In the rows, zero is written as 128.
Rotation paths and how fast each direction turns (deg/step)
Each turn is a multiple of 5 degrees from 10 to 175, or 0.
Each row of a path follows its step; steps can be skipped.
Path 1:
step 2: [120 118 129 126 123 117 134 133 121 135 120 134 124 125 129 130 122 126
 129 118 131 133 122 123 132 134 130 132 124 120 111 134 138 135 133 142
 131 129 120 120 131 137 127 111 124 122 117 130 131 136 147 133 138 118
 119 120 129 135 120]
step 4: [129 121 148 128 130 130 136 118 117 131 107 122 139 135 130 123 112 131
 127 120 122 139 123 140 132 125 125 121 132 116 130 121 123 117 126 132
 120 124 127 130 122 146 128 125 132 129 125 122 126 127 126 127 128 138
 127 130 130 127 115]
step 5: [137 125 138 125 127 121 135 132 123 127 114 138 126 137 119 130 120 121
 124 125 130 125 121 125 135 124 135 120 135 133 112 116 142 129 139 125
 129 128 123 126 121 146 124 123 124 131 143 132 130 125 122 120 128 113
 142 122 133 135 132]
step 6: [130 124 135 124 125 122 119 129 133 134 113 128 124 133 129 135 141 132
 131 127 127 128 143 122 132 132 126 129 146 110 118 130 131 124 127 118
 127 120 121 129 134 135 120 120 131 121 122 125 137 121 110 118 111 122
 124 118 132 128 128]
step 14: [120 127 139 126 117 118 130 117 122 113 126 118 135 131 112 127 123 128
 136 123 139 128 138 136 130 130 131 120 127 123 114 134 135 120 125 139
 125 127 122 121 130 133 127 121 131 142 135 139 133 124 116 141 137 127
 124 128 133 135 123]
step 15: [133 119 149 128 127 143 126 120 128 129 111 124 131 136 141 125 126 129
 121 128 131 130 130 131 129 131 141 121 125 121 124 124 126 124 116 124
 131 134 132 135 120 129 115 118 138 139 139 124 136 120 116 128 126 123
 133 135 126 141 137]
step 16: [136 137 127 134 125 126 132 140 117 135 105 122 125 133 131 137 127 127
 129 119 133 132 115 130 136 143 134 120 129 122 117 131 132 126 133 124
 122 123 130 134 130 129 132 126 125 149 127 128 125 130 121 118 120 127
 132 108 131 136 128]
step 18: [122 130 143 119 123 131 127 130 122 145 115 115 135 129 131 124 132 130
 137 124 135 127 126 119 133 138 129 133 116 120 126 138 127 134 125 121
 132 136 123 131 131 132 115 121 137 121 118 116 136 142 134 137 133 126
 114 125 132 125 132]
step 20: [126 125 143 126 124 119 132 122 122 122 109 142 135 147 123 123 116 130
 135 126 123 137 128 127 122 118 138 116 130 121 120 121 130 124 119 119
 134 142 132 119 124 130 125 119 133 119 132 130 125 131 122 121 132 118
 127 131 128 138 130]
step 22: [125 124 123 121 121 127 114 133 126 129 114 133 128 132 123 133 122 129
 120 118 124 140 122 125 134 126 130 136 141 115 120 121 129 141 143 137
 128 113 121 129 134 138 119 108 123 130 126 137 134 132 129 125 121 118
 128 125 128 130 124]
Directions:
[128 128 127 129 128 127 131 128 129 128 129 127 125 129 126 128 125 126
 130 126 129 123 127 128 131 132 126 130 124 132 126 131 128 124 132 130
 125 125 129 126 127 128 131 130 127 127 128 127 127 131 124 132 129 126
 132 129 131 131 129]	155
[129 128 127 128 126 129 129 128 128 132 133 130 130 126 129 132 127 132
 128 127 131 128 127 127 131 130 124 128 130 127 127 129 128 128 130 125
 132 126 129 124 129 130 123 131 130 128 128 129 128 129 129 127 124 125
 128 127 130 124 129]	65
[128 125 131 126 132 131 127 127 128 130 129 127 129 131 127 130 133 131
 130 128 128 126 130 128 130 131 128 129 130 126 129 128 126 127 122 126
 127 130 130 130 127 127 126 129 128 124 127 125 126 130 125 132 127 130
 130 131 128 129 130]	125
[130 130 127 130 131 133 132 131 130 126 125 128 133 128 129 124 128 129
 126 125 128 128 124 132 127 127 125 126 131 128 131 130 125 128 129 130
 130 127 131 130 125 128 128 127 128 128 126 130 128 129 126 130 129 126
 128 127 130 128 132]	95
[125 122 127 131 128 124 130 126 128 130 128 132 129 132 127 129 126 130
 128 127 127 133 126 124 125 129 125 128 127 130 133 129 127 129 129 130
 127 130 129 127 127 128 127 127 124 125 128 130 128 131 129 128 130 129
 127 131 129 129 127]	40
[128 129 127 130 131 126 133 126 129 128 128 127 128 130 128 129 132 126
 128 125 131 127 124 125 132 126 132 130 127 130 130 132 130 131 128 125
 129 130 126 129 126 128 129 124 128 128 130 127 127 124 132 129 125 129
 129 127 132 126 128]	135
[126 132 128 131 129 127 128 124 126 128 129 127 125 132 128 127 127 122
 132 128 128 131 130 129 126 131 127 128 135 127 129 127 125 127 129 130
 131 130 128 127 131 127 129 128 129 127 130 127 130 128 128 129 125 127
 127 131 130 128 131]	130
Path 2:
step 0: [133 112 127 122 129 130 122 138 137 121 125 130 133 125 120 137 137 121
 125 105 131 120 117 135 111 129 135 134 135 131 134 124 140 139 121 110
 133 142 128 120 131 125 132 130 123 123 125 139 113 128 113 143 128 126
 118 125 142 123 134]
step 8: [129 136 125 123 144 130 119 128 119 129 120 129 134 128 130 123 121 135
 130 120 131 143 131 125 109 132 145 125 134 131 141 132 130 113 129 133
 126 129 113 116 148 132 139 137 117 113 124 136 121 135 121 142 120 128
 124 117 126 122 117]
step 14: [132 118 129 127 133 120 112 144 126 114 139 135 122 120 136 131 124 120
 137 131 145 128 114 126 131 136 143 130 117 133 129 136 120 107 130 133
 118 137 123 124 131 132 117 128 125 132 133 132 133 117 107 138 135 120
 124 118 126 119 127]
step 16: [141 123 116 137 123 136 116 124 126 121 126 134 111 116 125 130 140 124
 124 128 133 110 117 121 108 133 141 135 130 128 135 128 132 131 118 125
 125 145 121 115 131 121 133 138 113 124 131 139 138 127 123 142 139 121
 127 130 123 129 134]
step 18: [124 123 121 126 131 135 120 131 125 120 129 124 125 120 116 141 121 131
 122 122 133 127 109 124 112 129 142 122 134 132 137 124 140 123 104 117
 139 126 123 123 129 116 133 129 133 133 139 145 123 130 114 125 115 138
 122 125 146 127 129]
step 19: [125 110 124 134 138 119 122 134 122 118 133 131 123 127 135 136 121 132
 120 138 128 123 107 127 116 127 138 122 132 123 131 127 131 118 127 112
 122 138 115 138 127 127 135 130 118 130 126 123 126 114 122 146 118 131
 103 123 138 129 136]
step 20: [124 113 135 119 136 122 121 144 127 114 123 133 139 132 124 134 134 123
 120 120 108 129 121 134 117 129 137 126 135 133 133 125 111 128 130 107
 127 135 127 122 133 125 132 129 119 126 124 135 114 132 107 142 123 128
 128 123 135 114 134]
step 23: [129 130 118 120 144 143 124 118 136 122 124 121 128 111 130 137 130 125
 129 121 125 122 132 130 120 140 139 126 138 127 137 122 125 107 121 123
 129 124 122 137 137 122 147 135 117 128 133 137 122 128 106 131 117 125
 144 137 123 128 134]
step 30: [127 108 125 123 131 120 133 140 124 124 138 132 126 112 121 132 131 132
 138 121 129 129 121 115 129 134 144 132 122 138 140 138 126 114 134 116
 130 119 132 132 131 123 125 131 127 127 148 123 142 131 107 135 123 125
 134 139 137 122 114]
step 31: [131 128 120 143 126 126 121 134 122 113 133 137 130 123 129 132 108 121
 128 124 125 123 110 120 106 128 137 137 123 123 135 130 134 118 125 122
 128 130 132 138 139 129 133 130 128 123 145 140 129 127 114 128 143 112
 127 130 136 116 113]
Directions:
[133 123 129 128 128 129 130 126 130 128 132 129 131 124 127 126 132 128
 127 126 127 127 129 130 131 128 123 131 129 132 130 126 125 126 132 127
 126 131 127 128 129 131 128 130 128 128 129 130 129 129 125 126 126 129
 127 128 126 126 130]	110
[132 128 129 127 129 124 129 130 129 134 126 128 129 125 131 130 131 121
 128 127 131 130 128 130 128 131 128 129 128 131 129 127 132 126 126 128
 128 126 128 129 127 130 127 130 130 127 127 125 126 127 130 127 132 127
 131 127 127 129 129]	25
[130 128 127 124 127 132 127 126 126 129 127 124 127 129 131 127 126 132
 128 132 132 131 128 130 129 128 131 125 132 129 130 127 127 126 125 132
 129 128 129 129 127 131 130 129 129 127 130 128 126 126 125 124 126 132
 127 127 127 129 130]	70
[128 130 126 130 129 127 124 124 126 126 130 130 129 127 126 129 126 127
 124 133 128 128 128 127 127 128 128 129 125 129 132 124 128 127 125 130
 129 128 126 131 133 126 127 128 128 131 128 130 131 131 131 127 131 128
 127 129 124 126 131]	145
[126 130 129 126 125 128 126 128 129 127 127 130 126 125 129 131 131 127
 125 129 124 126 127 130 127 127 129 129 131 127 131 129 123 125 130 133
 129 129 128 125 127 127 127 127 129 125 124 127 130 127 130 126 129 129
 127 126 126 128 124]	60
[128 130 128 129 123 128 126 126 127 125 127 130 128 125 125 127 130 128
 128 125 129 131 125 126 127 127 131 132 127 129 126 132 127 128 128 129
 128 126 127 130 123 133 123 129 127 128 131 127 128 130 127 127 131 127
 126 127 131 129 131]	20
[126 134 129 129 125 130 127 127 127 130 130 129 128 128 130 128 126 128
 127 122 130 126 126 128 124 131 123 129 130 128 129 129 129 128 127 128
 130 132 128 130 131 128 131 131 130 126 129 131 127 131 127 129 128 129
 129 125 129 132 128]	140
